In the rows, 128 means zero.
Where one turn sends some rows of the set: a few examples, then the rows asked:
sapiz: [ 89  96 135 125 107 123 143 145 124 166 103 135 173 137 142 128 129 108
  59 122 122 109 157 146  96 113 135  99 142 103 120  92 128 136]
fus: [129 198 127  96 133 143 110 158 128 181 123 136  98 143 133 130 131 137
 123 121 113  94 129 142 160 114 116 149 136 143  99 120 109 141]
gebo: [131 125 128 131 139 137 113 152  85 134 120 142 164  91 125 118  96 117
 111 142 110 100 177  95 149 110 139 149 152 133 143 103 111 144]
Lak: [140 199 116  95 138 146 118 134 155 189 133 132 111 131 158 127 127 131
 137 109 118 109 143 137 151 123 112 154 142 145 110 114 125 152]
kepep: [ 97 117 141 149  93 127 129 128 152 166 132 149 119 126 104 139 111 112
 113 122 152 130 114 151  67 122 163 197 124 100 115  95 149 108]
mida: [ 92  93 130 134  90 121 120 135 115 129 103 143 157 126 139 131 118 110
  58 130 123 106 161 148 107 119 136  97 131 107 125  90 131 114]
kelep: [134 193 125 111 146 146 107 144 133 189 112 147  99 140 149 123 117 138
 138 114 120 103 140 142 165 122 113 155 146 129 109 120 112 151]
piri: [130 145 162  90 144 139 143 167 153 121 123 122  91 139 103 119 123 134
 147 112 105  98 104 126  61 127 130 174 108 138 104 130 155 136]
fifut: [134 142 157  84 152 141 141 180 153 129 122 138  87 150  99 127 142 124
 158 121  99 109 111 137  75 133 128 164 105 129 100 118 135 136]
Vakek: [103 115 147 153 118 123 122 124 162 155 127 157 129 130 109 131 113 112
 118 114 148 132  99 145  64 124 159 206 111  94 133  99 138 124]
Rese: [ 99 109 143 151 121 128 133 129 147 172 123 141 149 133 110 132 119 123
 114 109 154 141 118 157  65 132 155 204 119  92 135 110 164 132]
Saduf: [129 120 133 132 139 126 146  78 153  91 159 126 142 119 147 132 108 140
  93 146 142 156 105 112 131 102 113 145  85 111 137 110 128 163]
teg: [101 110 144 140 109 118 120 133 154 148 129 150 116 124  98 131 124 114
 118 109 148 139 106 152  53 116 159 196 115  99 123  95 127 124]
gav: [117  90 168  98 136 144 152 108 118 112 113 120 122 145 146 156 139 141
  93 122 157 160  85 132 132 148  95 121 103 116 105  97 114 131]
Falof: [ 91  93 124 140  91 112 125 146 119 146 116 136 146 111 127 116 100  97
  75 128 129 118 164 145  74  98 143 108 140 106 108  89 124 143]
suzo: [122 150 134 137 148 139 121 148  88 128 123 136 156  90 125 129 107 119
 103 143 114  85 171 103 152 120 138 158 160 131 153 106 130 135]
gogu: [119  92 169 103 142 142 154 116 111 110 117 122 122 149 135 156 136 136
  87 121 153 154  85 128 138 147  85 118 107 118 114  96 125 144]
biza: [ 86  92 130 133  95 117 121 144 132 151  99 134 145 122 147 121 106 104
  66 120 131 113 151 146  82 116 132  93 146 105 109  91 126 138]
femez: [135 180 122 109 151 140 109 157 121 183 116 140  98 131 126 123 128 142
 145 126 108 101 143 144 166 118 110 153 150 133 108 114 111 155]
Gumi: [132 137 154  87 157 150 139 184 157 131 113 131 103 154 113 126 128 128
 151 123 107 107 110 133  69 144 126 152  95 133  96 129 149 139]
nono: [131 124 145  98  93 146 163 121 159 123 110 143 117 127 169 143  73 139
  94 140 151 187 129 126 157 115 118 129 138 122 121 115 126 165]
mefo: [132 129 127 130 149 141 107 145  92 123 123 137 170  92 140 124  95 114
 106 142 104  93 170  84 141 124 144 150 139 136 148 113 121 140]
gunep: [136 133 154  73 134 154 146 174 156 139 117 129 115 159 124 119 124 130
 154 106 113 127 126 123  67 137 139 165  96 141 102 139 163 136]
Vitim: [141  83 133 120 129 141 131 134 114 120 128 107 129 136 136 157  81 149
 106 147 116 176 112 126 148 148 117 155 104 140 111 146 166 177]
tozin: [139 127 156  91 132 154 140 162 162 131 107 135 105 157 103 122 113 146
 148 113 103 109  95 139  76 136 127 176  92 137  97 137 153 126]
Kaga: [139  87 130 116 140 142 128 137 118 121 118 103 138 132 142 151  90 166
 105 153 115 173 109 130 150 147 118 154 104 136 110 152 153 179]
bovep: [134 122 148  92  86 139 157 120 158 119 116 139 105 132 162 144  70 135
  90 127 145 183 119 122 152 113 109 128 138 131 118 114 135 169]
lebur: [132 128 137 127 136 123 146  85 157  93 163 133 135 123 139 146 110 134
  88 143 137 153  92 113 140 104 107 146  87 120 143 100 130 165]
tuga: [150 202 130 103 135 161 122 146 147 164 113 142 105 132 135 133 106 139
 132 118 114 102 134 151 158 124 103 153 132 149  93 127 121 149]
Zuka: [ 83  87 133 131  94 113 118 153 105 146 109 132 147 130 131 113 108 117
  63 129 122 101 157 138  91  97 142 104 137 111 116 104 137 132]
kif: [134 159 129 133 143 141 105 133  92 102 115 140 164  96 141 124 102 125
  93 123 116  91 167 109 159 115 128 145 136 143 152 118 119 145]
dasi: [100  96 144 161 109 122 130 111 161 148 115 150 126 134 106 132 111 128
 110 115 140 126 109 164  67 131 143 187 123  90 132  98 161 107]
vone: [133 115 165 145 155 140 175  93 128 144 119 140 114 160 155 160 111 141
 113 139 101 170 102 151 148 131 108 166 133  90 126 133 132 154]
relan: [131 141 133 114 154 134 120 137 102 126 120 123 183  94 144 125 122 123
  99 119 113  91 158  85 144 123 136 154 148 142 160 104 118 142]
refom: [130 109 165 147 145 139 168  96 112 149 129 148 115 168 147 159 105 136
 108 132 105 169 102 149 159 126 103 159 125  92 130 129 142 153]

gav turns into vone
lebur turns into gogu
Now find these:
tozin turns into tuga
sapiz turns into Rese
Vakek turns into Gumi
suzo turns into Zuka
Falof turns into teg

Where one turn sends some rows of the set: a few examples, then the rows asked:
rimi: [162 111 184 118 161 146 120 109 120 164 112  67 178  74 150 101 137  97
 123 153 127 132  94 151 113  98 125 165 123 106 117 136]
rumu: [100 110 201 135 132 103 157 142 123 180 141 107 214  73 155  96 141 125
 113 164  81  76 125 136 117  96 133 139 125 114  73 147]
vetum: [130  77 205 121 155 150  83 147 102 151 144  90 180 103 153 103 133 137
 129 127  65 138 146 130 124 137  86 155 109 103  78 145]
tigod: [ 86  83 168 129 163 153 132 145 117 182 157 113 206 117 162 118 147 142
 132 155 137 107  61  98 128 117 144 134 119 111 108 171]
latug: [124 108 148 105 132 127 118 199 123 158 128 118 107 108 190 124 142 139
 100 146  75 127 104 120 114  93  83 161 132 108 150 161]
Dapid: [112 105 136 125 119 120 121 171 142 105 106 133 157  73 147 109 178 122
  89 141  91 109 132 112 116  84 125 149  77 148 142 127]
bufuz: [ 93 117 183 123 108 132 113 121 113 186 115 154 189  94 155 113 113 128
 110 158 113 114  95 106 134  78 104 110 145 127  80  95]
vasot: [ 81 125 191 123 146 123 139 175 103 179 131 133 176  77  96 134 133 179
 104 155  74 100 103  82  97 107 126 157 142 151 101 145]
Raz: [ 98  85 137 110 119 184  99 160 101 164 148 137 154 107 159  68 118 164
 111 156  91 110 122 105 126 114 125 188 102 158 123 140]
lereb: [160 131 135 123 156 134 162 157 117 147 107 106 139  91 151 154 148 171
 140 172  79 118  80  80 133  86  74 160 140 127 102 141]
zoton: [158  74 134 123 134 149 112 173 111 162 159 128 164  76 126  78 115 144
 102 158 115 150 133  90 140 112 128 192 117 144 125 125]
gurik: [119 104 143  93 114 187 136 170 102 137 125 103 123 105 158 127 150 136
 113 149  59 137 106 149 131  77  65 141  96 119 144 157]
zisug: [101 119 134 120 152 111 156 149 122 139 127 114 149  30 153 116 149 158
 116 185  89 123 129  93 113  89 117 175 113 168 150 158]
Libod: [120 101 164 110 122 155 135 201 119 158 123 129 150 103 140 107 140 224
 109 159  66 125 104 121 123  92  90 149 137  89  92 138]
lov: [114 120 171 131 111 117 125 149  91 152 129 152 182  70 128 150 104 158
 125 170  75 136 108  89 169 114 100 150 111  96  77 178]
favi: [ 99 149 186 131 153 122 126 133 136 159 139 108 227 110 149 115 161 133
 130 150  73 116  94 134 107  82 108 129  90 124  70 124]
kigal: [ 93 131 133 120 152 123 156 122 106 162 122 117 201  63 123 159 117 150
 115 146 112 132 104  94 118  83 104 140  78  87  80 130]
gak: [137 102 188 111 121 131 145 156  99 136 146 131 196  97 125 129 168  82
 121 118  80 121 134 128 144 115  88 151  86  99 116 166]
nizi: [117  84 165  84 129 165 139 181 111 151 126  84 121  73 180 117 146 154
 112 134  86 141 116 111 130  98  55 163 133 140 122 177]
vibos: [101 118 193 126 122 120 166 123  97 178 129 124 219  88 151  93 142 109
 136 164  97 103  80 108 166  93 110 131 155 127 115 131]
loluk: [ 92 117 181 119 142 134 161 129  93 198 149 107 165 138 105  64 122 164
 121 173  89 140  96 107 134 121  99 151 117 146 105 147]
gam: [ 79 134 179 138 124 138 112 123 113 154 119 108 210  90 142 103 143 135
 122 152 113 150 109 114 127  79  92 159 138 144  37 125]
biko: [ 78  78 196 120 121 113 139 138 136 137 157 147 197 121 131 124 120 173
 130 153  98 177  95 119 135 103  82 131 121 104 110 162]
ladef: [161 121 196 123 130 137 103 132  90 149  88 102 182  50 146 151 139 135
 111 134  74  95  87 103 150 107 127 145 110  97 104 132]
Nem: [164  87 155 119 115 123 134 129 126 131 124 109 160  93 120 102 168 163
 104 129 105 159 105  85 147  88  88 166  67 153 136 109]
sise: [123  86 166 139 144 155 145 107 135 169 126  88 157 110 157 103 124 129
 130 148 139 109 126 112 152 121 123 116 126  88  89 116]
rufel: [ 98 118 160 123 127 168 125 148 119 127 110 107 199  59 120 122 159 124
 120 113 128 124 104 103 159 101 127 145 131  78  90 105]
mul: [105 143 172 148 154  91 130 137 129 126  99  99 154  74  94 121 153 132
 120 167  62 119  94  97 123  90 112 132 128 126 117 101]
Gimov: [146  72 144 124 139 132 124 177 117 124 114 108 143  55 156 126 172 111
  96 161 107 108  78  98 107  67 125 177 155 117  94 139]
nube: [110  79 194 111 135 154 132 137 149 163 150 126 193 123 136 118 137 121
 112 142 152 145 101 159  80  91 120 153 122 123 114 160]
Bukon: [153  72 165 153 121 160 124 162 118 146 131 129 168 127 120 117 138 184
 122 163  81 108 111 120 129 100 142 153 113 148 173 121]
zemar: [149  54 141 116 128 138 158 141 118 133 128 106 146 129 150  95 164 114
  92 167  92 132  84 146 114  59 104 130  98 100 115 119]
mugab: [112  96 180 104 123  77 137 133 112 161 134 146 154  46 135 127 135  99
 115 163 104 135 114 126 119  83  83 137 116  81 144 150]
bunev: [ 93  89 208 119 119 125 116 119  86 160 101 121 164  68 140 155 149 153
 134 156 122 138  84 114 103  80  79 160 159 136 140 165]
fes: [121  83 145 119 131 131 153 167  93 121 127  92 137 118 178 149 150 119
 111 136  61 134  97 112 118  82  74 183 125 139 145 170]
supe: [118 130 179 129 152 170  70 136  89 185 124 123 160 127 151 137 126 151
 151 172  97 139  95 137 103 107  92 153 125 123 113 159]
mular: [103  60 141 102 130 149 117 180  97 126 143  98 128  69 170 124 122 123
  96 152  52 135 114 134 102  72  86 169 115 111 121 155]
pesik: [ 97 108 167 120 127 152 142 129 105 153 122 121 145 100 158 107 148 211
 126 166  65 114 103 106 126  97 116 161 118 160 177 127]
Buz: [121  54 142  86 139 179 172 179  98 155 160 113 191 107 135  86 142 155
 112 159  95 147  92 119 124  87  79 161 106 129  82 168]
gazi: [133 102 145 133 105 128 101 173 142 144 129 139 147  57 110 112 165 170
 100 175 110 119 104 115 112  71 129 173  66 135 125 157]
sasa: [120  75 127 117 132 144 125 132 122 113 125  98 163 110 157  62 142 124
 116 138  89 140 129 100 146 109  87 168  69 162 123 120]
fik: [116 100 153 131 137 138 130 130 120 141 117  99 160  75  96 103 147  63
 108 161 115 106 107  95 124  95 114 146 102 161  70 139]
Bunam: [135  66 152 142 153 126 137 139 130 139 142  88 169  55 121 103 132 185
 150 195  88 132  97 101 124  92 104 173  99 165 142 162]
bol: [ 62  96 177 152 133 100 148 128 100 153 116  95 193 103 141 119 151 194
 107 158 109 133  90 122 118  91 133 152 113  76 101 157]
vifa: [ 94  68 198 107 121 150 104 143 120 163 136 112 165 120 111  53 153 120
  89 136  99 113  81 115 124 106 125 122 102 132  99 110]

tigod turns into kigal
rimi turns into biko
bufuz turns into rumu
Now find these:
Dapid turns into Raz
Nem turns into Bukon
latug turns into mular
Libod turns into Gimov
mul turns into vifa
vetum turns into bunev

Where one turn sends some rows of the set: a few examples, then the rows asked:
Nuru: [148 116  99 115 126  99 115 129 144 163 161 128]
leluf: [160 118  90 123 134 116 160 146  73 112 137 139]
Vesim: [136 106 163 136 162 106 140 121 143 128 139 165]
vofis: [111 102 161 140 124 159 134 127 143  95 130 156]
Dape: [121 131 106 127 176 130  96 157 131 117 138 118]
fis: [128 134  98 135 111  93  93 130  81  81 146 147]
zatu: [149 123 138 137  80 103 120 104 109  93 150 169]
tegi: [115  92 135 144 119  98  93  98 125 107 116 169]
lipo: [158 130 138 142 104 103 152 132  93 123 111 164]
gefop: [129 115 144 154 148 111 152 109 114  92 105 161]
zuf: [138 107 133 139 137 127 131 124  66  67 135 137]
mef: [127 118 124 136  87 115 168 122  89  88 142 121]
gapab: [100  95 103 115 130 124 116 115  91 112 112 102]
rogu: [119  92 107 143 120 143  95 142 150 126 132 176]
sado: [144 124 106 130 131  94  97 150 132 135 178 104]
nasuv: [ 94  92  92 155 121  94  97 124 106 119 158 130]
kes: [ 97 104 160 104 143  89 139 151 113 109 128 141]
Par: [131  88 107  87 111 137 146 115 128  94 167 132]
Mif: [155 151 107 138 108 105 139 127 107 155 140 135]
Getev: [149 116 117 122 157 128 119 173 137 125 170 110]
lera: [139 122 115 139 165 125  93 136  73 108 121 130]
kup: [144  99 139 130 137 117 114 155 153 158 158 116]
mebu: [120 110 133 118 108 120  80 134 127 147 171 110]
Tis: [131  86 154 129  84 110 129 108 113  97 121 160]
nesa: [ 85 105 149 153 123 134 135 173 124 129 150 136]
Gabi: [133 117 125  89  88 135  93 148 125 114 124 164]
fesad: [114 159 100 112 115  94 148 143 138 115 123 147]
tanim: [131 128 129 136 132 161 151 121 122 100 178 114]
Sor: [131 118 148 133  96 132 179 143 111 133 150 132]
bepo: [135 119 155 128  97 117  74 120 112 111 167 155]
dup: [124 133  82 138 138 104 130 178 109 105 162 161]
nes: [136 121 138 145  89 158 140 110  99  87 143 131]
kabu: [139  73 104 127 113 130 151 155 108 142 172 142]
Bepa: [143 109 103 136 161 107  83 143 147 132 144 122]
Suser: [155 115  97 130 104 104 142 122  91  99 103 158]
beked: [146 106 130 112 165 114 112 158 149 147 141 153]
kana: [135 109 145 131 122 132 170 139 121  78 115 164]
vut: [112 124 128 118 146 131 115 154 129 111 188 100]
kuzu: [115 120 134 139 108 113 112 131  87  64 111 147]
Zule: [121 118 136 140 137 131  78 152 153 124 159 110]

gefop turns into lipo
kuzu turns into kana
Now find these:
rogu turns into kabu
tanim turns into lera
Getev turns into Bepa
tegi turns into Sor
Par turns into gapab
beked turns into Nuru

Where one turn sends some rows of the set: a few examples, then the rows asked:
refam: [ 93 158 121 139 110 150 127 149  83 153 132 149]
Gar: [130 117 142 128 157 112 124 108 128 103 155  81]
gagav: [132 138 165 116 133 100 138 105 117 112 168 106]
Bunu: [169 145 117 122 159 151 110 106 126 168 153 111]
mozek: [114 130 129 122 128 188 126 165 112 113 105 144]
bap: [107 144 140 120 140 176 116 159  88 127 135 159]
didig: [124 138 117 130 110 157 156 155 142 120  95 142]
duz: [132 145 118 116 129 160 138 161  89 134 105 162]
tesef: [112 134 152 110 161 104 114 118 100 127 162  92]
suso: [161 141 107 111 142 163 116 124 132 174 117 106]
Kur: [103 132 137 155 127 111 124 103 120 120 168  86]
migip: [119 122 124 167 118 126 137 106 141 106 149  89]
kuz: [109 152 156 117 148 146 115 142  78 131 164 155]
sipo: [153 145 112 115 161 168 101 123 119 174 139 111]
kiveb: [157 146 115 119 164 161 102 115 122 171 150 113]
Degem: [ 84 157 135 135 123 128 115 134  80 155 156 128]
Zap: [157 114 114 143 135 154 149 133 141  89 109 122]
vus: [113 154 132 102 141 138 123 156  72 150 128 150]
kol: [109 149 108 151  99 165 140 151 102 137 115 150]
leka: [137 117 139 125 113 140 149 127 150  94 107  96]
Romik: [127 120 128 126 117 172 138 151 139  99  95 118]
vori: [139 125 154 120 121 111 147 109 141  99 139  91]
fon: [154 145 107 111 152 168 106 128 124 176 125 109]
nog: [148 110 128 141 148 132 139 114 144  87 132  92]
Kugi: [129 124 112 171 106 148 147 120 143 102 126 109]
solur: [175 144 115 121 151 146 118 104 133 166 146 108]
kidif: [138 126 134 148 132 118 156 112 161  98 144 110]
mabaz: [ 82 156 134 113 141 153 119 163  98 147 131 148]
migom: [121 133 148 141 151 108 137 106 143 107 173 106]
duvog: [ 98 144 153 132 162 113 118 119 115 126 183 116]
veni: [ 81 153 148 119 157 132 110 143  98 144 164 133]
Ramod: [ 88 148 141 140 131 112 115 115  97 143 171 101]
neriz: [100 150 122 118 120 162 137 168 117 139 103 152]
Fave: [125 133 105 164 100 164 148 138 128 116 112 134]
tate: [119 149 167 116 146 115 124 117  92 126 178 131]
Zafi: [105 150 148  99 154 116 113 136  76 147 151 122]
kupag: [169 142 109 113 139 154 121 116 137 169 121 104]
febe: [140 128 121 142 115 140 164 133 160 102 113 124]
Sel: [176 143 111 118 144 148 123 108 138 167 132 105]
dusov: [150 128 110 132 127 168 148 152 117 108 100 150]

solur turns into suso
refam turns into Kur
gagav turns into Romik
Now find these:
dusov turns into Zafi
didig turns into veni

